Each row is where one point has got to under a steady rotation. How many steps took it there?
The counts run from 0 to 103.
[ 12 -27  48 -36 -29  -3  19  31  30   0  36  -7   2 -14  -3  44 -25  -2
  -6  22  41 -15  -9 -10  47  34 -27  -6 -22 -38 -11 -19  -5   1 -31 -26
  42 -65 -38 -12  27 -49 -21 -21  14  -1  -5   9 -40  13  12   2 -19]
31
[ 14 -24  13 -12  -7 -16 -21   1  -3  -3  -4 -25  50  -6 -35  -5 -15  11
  30  -4  45  13  12 -26  22   0 -42  27 -11 -35  30 -14  -9 -27 -59  -2
  44 -77  -8 -10  -6 -13  32  11   7  47  -7  -8  -4  -4  11  11 -35]
29
[ 17  -9  15 -20  30 -18  -6   7 -45 -35 -15   6  14  17 -24  36  -4 -32
   0  34   4 -12 -31 -31  11   7 -53  53   0 -20  32 -34   6  29 -14 -23
  20 -67 -27  12  -1  22  44  -2  16  15 -15  55 -20   0  38 -10 -34]
71
[ 23 -27  -9 -27   9 -31 -47  -4  18 -10 -26 -15  28  -8   6 -12 -26 -42
  -7 -18  18   2   6  14   9  51 -21  48  -9 -77  -6  23  34  -5   9 -74
   4  10   5  16  15 -19   0 -20  10   0 -24  33 -46 -30  -1   7 -43]
56
[  8 -51   0 -45  27   0 -17  -2   6  -9 -10  -2  46 -15 -40 -29 -26 -43
  12  12  23  10 -28 -43 -31  -4 -48  17  11 -35  41 -10  33  -5  -5 -61
  55 -26 -29  18   5   9  20   9  23  10 -29  19  -8   5  -6  34  -8]
65
[-16  11  40 -23  11 -62   8   0  32   2  34 -11  27  -1 -20  52  -8 -13
  12  26  11  10  18 -17  35  18 -35 -21 -11 -21   3 -23  17  30  -1  -7
  35   7   6   7  19   2   3 -21   2  15 -13  37 -70  -3  -8  -4 -58]
13
[ -8  -7  -5  -9  18 -52  -6  -3 -34  13 -12  -7  10  43 -26  33 -13   0
   8   9  48 -18 -18 -22  41  39 -46  17   0 -35  35   0  11  27  -9  -9
   0 -58  -8  13  13  13  29 -41  12  14 -25  44 -51  11  34 -14 -51]
75
[-17 -35  -8 -54 -18 -39  -4 -11  34   0 -20 -10   4 -23 -18 -19 -32 -35
   7 -22  32 -15  49  -9  32  56  10 -23  -6 -53 -29  -5  21 -10 -21 -64
  43   1 -12 -12  19  -2  -9  -3  -5 -13 -24  37 -22 -13  22 -19 -48]
19
[ 20 -19 -15 -27  35 -47  -5  17 -30   6 -35  19  47  12 -47  -6 -27 -30
  -3  25  31  -8  -8 -56  -4  -1 -42  29  17 -39  32 -29  10  18 -11 -33
  13 -48 -18  -2   0  14  27  -3  41  15 -16  67  -8   8  18  14 -23]
70
[ 22 -13   7 -17  36 -41 -27  14  30  -8  11 -35  60 -37  -7  49 -15  26
 -20  19   6 -14   9 -18  10  -3 -49  14   2 -33  13  -1  56  -1 -20 -10
  42 -18 -10  11  30  -8 -38 -20 -43  10 -24   8 -57 -20 -15   4   5]
49
[  1   6  50 -37  -9 -45  30  -4  -3  15  37   0   6 -31 -23  23  20 -31
   9  20  15  -3  -7 -10  49  30 -36  20 -17 -19  -3 -35   7   2 -13   8
  23 -60 -23 -17  31 -31  24  19  17  18   5  23 -53 -33  46   0 -55]
26
[ 28 -37  23 -42 -30 -11  18  19  28  19   8  -4  42 -15  -3  -4 -32 -19
 -11  15  29  12   2 -43  21  32 -34 -19 -17 -44 -18 -29   8  -1 -17 -18
  54 -34 -39  -6  16 -22 -25 -50  35 -11  -7   6 -23  15  -1  27 -23]
32
[-20 -10  26 -30 -12   0  -9 -22  43 -20  13   9  15 -41  17  38  -3 -64
  50  -5  -7  27  -1  -3  12  34 -39 -19  -2 -18   4 -35  26  12   5 -39
  55 -15   2  29  18  15  24 -13  33  11 -22   9 -38   5 -21 -38 -66]
96
[  2 -42  17 -51   1 -15  -7  12   6  -3  10  18  17 -17 -13 -19 -10 -73
   6   3  11   4 -34 -13 -13  10 -26  18 -11 -30  15 -11  30  -5  25 -59
  57 -15 -41  42  27  -9  18 -11  33 -24 -24  18 -31  19   5  10 -35]
64
[ 29 -16   5  -5   2 -16 -12 -13 -17 -19 -32  20  23 -31  -7  41 -15 -14
  19  15  40   6  -3 -23  38  44 -35  14 -23 -25  31 -37  19  -5 -34   8
  68 -81   0  -8 -11  14  19  22  37  24 -20  -7  13  29  24 -23 -20]
34
[  8 -44 -12  -6  26 -55  20 -12  17  26  21 -11  47 -11 -18  20 -24 -17
 -18   7  18 -15 -21 -32 -17  12 -53 -43  -3 -17 -14 -17  24  21 -17  -3
  38 -14  -9  20  17  41  -2 -41  28  -4 -29  29 -41 -22  -8  -5 -21]
82
[-10  -5   8 -15  10 -65   2   6  18   3  -1 -26  33 -12 -49  -6 -12   0
  16   7  19 -27  32 -30  39  32 -35  31 -11 -46  19  -3   4  -7 -36  -2
  19 -56 -17 -30  13 -20   3   5   5  39   8  42 -38 -39  65   9 -28]
25
[ 12 -13   8 -25   3  -4  22  -1 -30   0  18 -19 -17  34  -3  37 -30 -35
 -16  17  25 -29 -68 -22  13  41 -47   4   1 -27   3 -16  25  27   3 -19
  25 -48 -10  11  23   2  25 -24   3 -11 -54  25 -56  13  30 -21 -27]
76
[ 21 -29   4 -15   0  -6 -40   4   2 -25   8 -27  34 -14  16  41 -31  -2
 -18 -10  10  -3   1  14  -7  28 -43  33  -9 -28  21   7  68 -22 -25 -34
  48 -56   3  10   8 -17 -12  -7 -49 -21 -49 -12 -17  -7   0  12 -17]
48
[ 35 -12  -5 -14   5 -35   3   2 -16   2 -18  -2  68 -30 -29 -11 -35 -10
  22  14  30  23  15 -46  29  22 -37  -4 -10 -38  15 -39  19  -1 -40  -4
  58 -55 -23  -6   0  -3   6  -6  63  16 -17  18   6  28  -1  11 -18]
33
[-15 -50   0   1  12 -47  14   5  52  38  29   0  56   5 -37  10 -29 -20
   0   0  26  10   3 -38   1  20 -44  -9  -4 -24 -18   4  14  23 -28 -23
  53 -26   2   4  14  28   1 -66  23  21   5  -2 -52  -8 -23 -13  -3]
0
[-11 -24   2 -20  40  -7 -25  10 -17 -15  -3  10  48 -14 -50 -14   6 -11
  13  14  29  -2 -19 -45  -4 -16 -38  40  10 -18  61   3  17   3 -21 -32
  57 -55 -20  40  13  18  29  34  -1  28 -12   8 -21   2  20  12 -13]
66
[ 24   2  16 -19  27 -64 -36   6  17  -7  12 -10  81 -47   1  48   4   8
 -10   6  27  18  13   1  23  21 -27   2  -7 -30  17 -14  39  19  -7 -20
  41   9 -18  27  36  13 -21 -31   1 -11  12  32 -67   0  -7  -6 -29]
50
[ 47  -6  -1 -22  33 -16 -40 -17 -10 -33  -6 -14  45 -40   0   7 -28 -10
 -18  25 -19  -4  -8 -26  -4 -15 -69  19  10 -47  25 -10  61 -20 -13 -14
  37  -4  -2   4   5   9 -13  22 -17  22 -21   6 -43 -35   4  -6   9]
53
[-40 -29  -1  -3  31 -59 -44   9  37   6  -4  12  28 -33  -4  51 -11  -5
  10  -8  10  18  42 -16  11  14 -35  14 -13 -22   6 -13 -20  38 -35 -31
  44 -37  14  22  32  41  21 -40  13  25  10   4 -33 -23 -15 -20 -23]
5
[-33 -10  33   1  15 -34  -9  11  34  11  21 -47  18  14 -37  57 -51   0
  16  42  11 -11  16 -28  34   6 -47   7   6 -34  25  -9  32   9 -17 -21
  32  -9  19 -25  15  -6 -16 -15 -43   9 -35  18 -52 -27 -11   9 -26]
12
[-11 -42   2   0  11 -16   5  12  34 -25   1   4   1 -22  -4  45 -50 -60
   0   6 -24  -8  -3 -28 -29   7 -63  18  15  -6 -10 -22  40  10 -31 -28
  58 -57  10   3   1  25  18  -8 -18  17 -40  -6 -21 -28  12   7   7]
3
[-17 -14  25 -40 -20 -45  -7 -12  20 -17  12  -2  15  -3   0  38 -11 -42
  39  -6  15  18  22  -2  35  48 -19 -26   3 -29  -3 -37  23  19   8 -43
  47  -1  -6  15  27  21   9  -2  14 -13 -41  30 -31   7 -20 -17 -71]
14
[ -4 -44 -16 -23  11 -30  -6 -29  -8  -1   4  23   0 -36  16  38 -16 -28
 -13 -20  29 -34 -17  -2 -18  47 -54  14  -6  -8  16 -22  48   4 -38 -25
  36 -80  14  22  -2  45  52  -4   4 -18 -47   8  -2 -13  20 -40 -25]
84
[-48 -17  24   3  30 -27 -15  21  44 -11  10 -19  12 -17 -34  58   0 -13
  34  33   6   0  15 -28  47  21 -40   4  23 -37  13   6  13  26 -11 -24
  50 -16   9   2   5   3 -21 -17  -7  24   9   5 -67  -6  36 -14 -22]
99
[-13 -43   1 -44  -1 -36 -18  -3  22  18 -11 -34  27 -27 -30 -42 -36 -15
  -1  -2  37 -13  43 -26  10  20 -36  12 -16 -61  -6   0   4 -25 -36 -36
  31 -29   0 -25  24 -19  22   9 -15  32 -14  10  -2 -48  22  19 -34]
24
[-31 -18  17 -56  -8 -39 -11  -3  46 -10  22 -14 -18 -45  -2  26   3 -24
  33  -5  38  11  27   3  65  37 -22 -28   0 -46  -5 -11   2   3 -10 -36
  49  -4 -18  25  46   6 -11 -14 -29  18   3  11 -52  -9   8 -26 -45]
18
[ 39  -5  -6 -13   1 -29  17  13 -18 -11 -11  14   8 -27  10  43 -37 -32
   0  20 -10  -7 -32 -11  27  71 -37  37 -35 -28 -19 -17  37  37   1 -12
  33 -73  16  -3  26 -18  -5 -11  31 -11 -34   4  -9  14  38   5 -15]
39
[ -9 -31 -31 -34   6 -53   4  -7  21   6 -19   3  34 -20 -45 -28 -30 -45
  15  -2  16 -28  19 -34  21  32 -37 -19  16 -58   3 -17  48 -16 -20 -23
  36 -27   6 -28  -8   9 -16  34  -9  -6 -43  30  -8 -30  45   8 -24]
20
[-37  -2  15 -34  -3 -18 -55 -12  21 -24 -17 -23   6  -7  12  55 -29 -18
  35 -30  -9  16  18  14  -2  33 -39  14 -16 -28   2 -41   3   0 -38 -37
  30 -20  28  16  26  15  50 -18 -20   9 -38   3 -12 -20 -16 -19 -66]
10
[ -1  -6  29 -35  15 -38   9  15  14   0  43   7  16 -17 -32  17  25 -58
   1   7   9  -1 -34  -4  28  19 -36  20   1 -21  24  -1  29  19  23 -34
  39 -22 -47  54  36  -3  -2   2  10   0  -6  19 -74   3  15  -2 -38]
63
[-27 -56  10 -16 -19  16 -34  -9  42 -14 -18   8  -1 -23  10  18 -39 -52
  29  -3  10  15   4   1 -15  36 -42   7  -3 -40  13 -15  35 -25 -26 -63
  62 -24  11  14 -10   2  14  -8  12  10 -47 -14 -12   0   0 -21 -36]
97
[-25 -38 -13 -36  27 -24   5  -5  42  -6 -23 -12  28 -14 -47  -9 -35 -59
  35  11 -11 -10   8 -35 -11  16 -39   8  17 -47  -7 -24  41   5 -27 -40
  35 -25  23 -19   0  14  13  20  13  25 -50  16   7 -22  21   4 -39]
102
[ -6 -40   3   5  53 -43 -12 -14  44  22  23 -18  24 -24 -11  24 -23   6
 -29  12   8 -13   2 -34 -25 -13 -61   0  -6 -23 -16   4   8  13 -49  -5
  26 -32  -7   7  28  11  12 -44 -18  26 -16   5 -55 -52   2 -18   5]
86
[ -8   4  -4 -28  34 -41  13 -26   8  -4   9  -3  10 -34 -44   1  -1 -45
  27   9  -4 -14   9 -49  32  16 -45  -4   6 -24  14 -27  25   3 -34  10
  48 -39  -6 -11   7  11   1  54 -17  31 -17  30 -32 -32  54   9 -29]
21
[ 41  14   7 -20  52 -44 -53 -30  -4 -32   7 -17  30 -50  10  50  16  -4
  11  18  -6  14  -3 -10  11 -20 -46  27  -4 -54  14 -11  27  -4  -3 -14
  43 -17 -16  29  34  17   3  14 -17  44  -2   5 -69 -33  -8 -25 -15]
54
[ 16   2 -20  10  14 -70 -19   4 -18   0 -32   9  43 -23 -20  11 -22  -3
  16  -7  18   7   6 -26  49  67 -25  35 -28 -55   1  -6  13  48 -25 -17
  31 -76   8  -8  10   4   2 -26  51   4  -7  19  -6  18  46  -2 -27]
38
[ 27  20  -8 -20  15 -66 -23  -6   2  -7  13  -5  83 -52  -5  15   7   2
  20  -6  13  30  -3  -4 -10  22 -39  -1 -23 -10  -1 -27  35  29  -1  -8
  53 -37  -2  31  46  -4  22 -15  -4 -17 -29  14  -6   9 -31  11 -36]
46
[  3 -12  39  -3   9 -22   6 -15  44  -5  24 -12  14 -19   0  37 -32 -39
  -4  24 -33  -3 -21 -35 -27  -4 -77  19  11 -30  11 -24  19  -7 -41   6
  27 -17  20  -7   2   6  25  -5   4  35 -33   4 -45 -57 -16  -6 -15]
90
[ -6 -14  36 -11 -22 -14  -8   8  16  -1  23  -1   4 -20 -25  28   4  11
   5  14  42  -3 -16  -4  66  42 -32  28 -18 -28  32 -12 -10 -10 -35 -12
  44 -83 -23 -10   0 -39  12   5  -5  18   1  -7 -44   0  31  -7 -28]
30
